In the rows, 128 means zero.
Each row of D is roughly a mix of the hidden directions of one of 3 groups.
D (107 x 11):
[[123  99 131 165 119  87 103 139 112 126  97]
 [102 121 170 125 114 117 166 147  96 113 130]
 [141 138 107 121 121 150 145  91  87  91 129]
 [138 140 124 151 152 182 126 127 138 112  91]
 [138 128 121 121 153  80 125 138 164 165 125]
 [ 97 141  95 133 154  84 123 119 136 135 159]
 [108 138  77 142 136  86 128 115 120 142 151]
 [100 131 123 115  82 112 125 132  86 127 156]
 [155 107 158 112 112 138 140 146  85  98 118]
 [110 118 135 155 145  95 136  95  85 137 109]
 [131 136 123 111 142 142 146 123 170 151 178]
 [133 129 122 118 141 146 116 133 194 155 139]
 [126 120 164 134 152  81 147 104 106 134 109]
 [142  84 129 143 136 132 109 157 168 154 118]
 [182 125 159 110 166 120 133 126 127 139 139]
 [ 89 140 106 103 149 140  99  94 145 147 118]
 [ 97 121 107 131 164 133  93 101 161 118 130]
 [ 71 137 103 145 147 132 123 100 145 137 116]
 [138 124  95 121 122 102 130 133  80  90 111]
 [143 123 113 119 134 133 144 159  91  81 153]
 [143 103 137 136 159 108 133 139  82 159 147]
 [142 111 115 140 136 169 110 155  96 103 155]
 [136  96 137 141 143 126 127 144 181 160 148]
 [149  84 104 123 109 145 127 171 119 138 109]
 [123 113 113 118 123 148 117 119 194 112 143]
 [115 126 109 115  97 146 142 118 170 105  90]
 [119 113 154 111 165 168 130 147 136  92 129]
 [ 93 170 133 104 109 169 142 134 117 123 135]
 [ 81 130 149 109 109 108 130 114 152 162 145]
 [128 119 192 109 109 132 150 151 126 122 134]
 [135 139 118 127 181 139 134 132 149 146 172]
 [127 134  84  89  86 132 129 128 106 115 121]
 [128 133 129 128 163 152  94 119 182 122 126]
 [121 134 118  97 174 140  86 113 144 109 126]
 [121 139 130  92  81 102 130 125  99 149 109]
 [156 137 173 126 126 170 122 116 144 155 117]
 [112 136  82 102  95 125 123 112 160 148 133]
 [150 127 119 156  83 121 118 109 143 171 126]
 [121 154  97 119  96 165 154 138 100 114 138]
 [139 126  88 130 155 101  88 122 131  93 128]
 [112 141 117 137 107 100 108 125 128 151  71]
 [100 152  82 117 163 126 106 103 132 137 120]
 [101 116 130 110 130  81 133 132  88 101 145]
 [134 103 172 133 160 145 128 132 148 131 168]
 [ 97 131 109  88 116 104 137 128 122 134 175]
 [131  73  89 120 123 121 134 133 113 155 145]
 [120 117 103 152  70 153 121 150 132 123 136]
 [136 180 123  96 134 161 150 131 106 128 130]
 [148  89 166 149 121 155 124 133 159 119 145]
 [129 146 152 140 141 181 138 115 107  96 114]
 [121 119 131 140 137 148 116 146 189 148 102]
 [148 118 162 140 144 147 141 158 141 129  80]
 [127 144 129 133 169 155 107 111  93 105 156]
 [118 126 110 145 109 158 133 124 180 150 157]
 [137 131 102  92 117 107  75 123 117 121 147]
 [171 138 137  86 133 133 141 146  98 145 149]
 [135 138 156  71 157 130 134 108 106 122 129]
 [121 163 165 125 159 129 153  98 153 113 138]
 [142 120 131 162 177 131 134 140 172 126 119]
 [127 140 167 121 102 139 164 141 137 170 139]
 [121 128 147 106 165 102 140 128  89 106 159]
 [158 117 184 129 160 123 121 142 137 150 137]
 [123  91 103 162 131 148  97 144 153 148 142]
 [109 133  74 131  95 120 122 137 152 133  99]
 [123 104  96 160 118 145 124 152 105 167 110]
 [110 139  91 141 100 135 125 125  73 125 121]
 [152 116 135 100 116 135  86 114 170 150 136]
 [146 147 178 126 157 134 163 138 131 127 102]
 [132 150 147 116 154 179 152 125 138 114 158]
 [126 111  96 129 107 129 100 132  85 102 159]
 [137 146 133  90 136  98 150 118 145 172 145]
 [ 90 150 107  97 110  87 126 125 114 147 121]
 [ 77 126 157 149  97 116 140 125 149 125 107]
 [130  97 107 130 158 171 120 122 168 130 139]
 [ 85 164 119 133 127 124 152 129 102 123  90]
 [109 106  84 133 108 138 130  95 116  91 133]
 [139  81 129 153 129 143 114 161 161 140 109]
 [134 151 169  93 148 153 138 112 136 150 152]
 [126 148 114 145 144 125 134 104 181 163 114]
 [156 117  96 108 160 147  92 107 137 138 149]
 [112 142  73 118 107 136 128 118  99 158 123]
 [108  99 105 134  99 110 138 114 171 146 105]
 [ 85 117  90 149 147 107 138 126 150 113 151]
 [ 97 129  99 122 148 104 100 113 112  89 110]
 [160 117 132 118 136 119 126 118 175 171 148]
 [110 172 123 126 134 109 156 138 144 171 145]
 [131 143  89 109  95 161 147 149 102 132 113]
 [158 119 181 103 110 135 133 154 118 109 123]
 [ 99 142 107 110 113 166 134 125 176 140 133]
 [110 141 134 117 110  84  95 133 145  97 101]
 [129  95 118 142 162 138 120 117 150  95  87]
 [100 155  98 101 174 121 109 112 132 134 134]
 [ 84 169 154 124 117 146 130 160 125 143 130]
 [131 117 120 121 141 118 128 130 174 182 149]
 [129 137 149 126 141 124 106 108  98  69 136]
 [ 83 139  93 123 132 110 117  97 139 159 136]
 [131  92 135 150 110  98 114  90 126 150 157]
 [103 141 145 139 107  86 119 109  86 149 132]
 [105 114 110 143 115 121 128 117  86  92  91]
 [168 136 115 131 123  92 127 144 152 173 128]
 [133 149 147 111 154 113 154 108  74 125 122]
 [122 102  80 140 114 148  93 136 100 122 137]
 [108 167 131 125 134  89 122  90 103 145 118]
 [118 120  83 134  92 130 103 142 140 161 148]
 [133  96  88 133 130  92 106 111 117 122 161]
 [155 107 143 157 102 168 118 124 154 124 102]
 [135 107 115 155 115 151 128 162  76 121 125]]
One row of each group comes first, with its name. Which group is each row after those in?
[163 106 121 161 130 109 133  83 112 127 150] => C
[ 83 142 150 119 155 125 163 139  98 113 133] => H
[133 144 152 130 140 148 179 132  88 107 127] => R

[130 117 165 140 135 134 139 131 182 104 102] => R
[148 117 145 102 160 152  88 128 146  97 124] => H
[134 114  87 143 144 171 115  95 131 149 124] => H
[107 157  98 120 122 120 137  96  79 137 137] => R
[135 161 125 149 152 145 134 137 180 154 136] => H
[145 100 107 139 142 157 112 166 129 166 143] => R
[110 160 141  85 133 166 132 133 120 117  97] => C
[111  92 128 154 108  83 129 118 156 149 125] => R
[171 113 137  98 158 132 107 136 136 120 166] => H
[136 147 140 124  98 137 123 147 104  83  90] => R
[116 127 162 111 128 172 148 131  97 118  97] => H
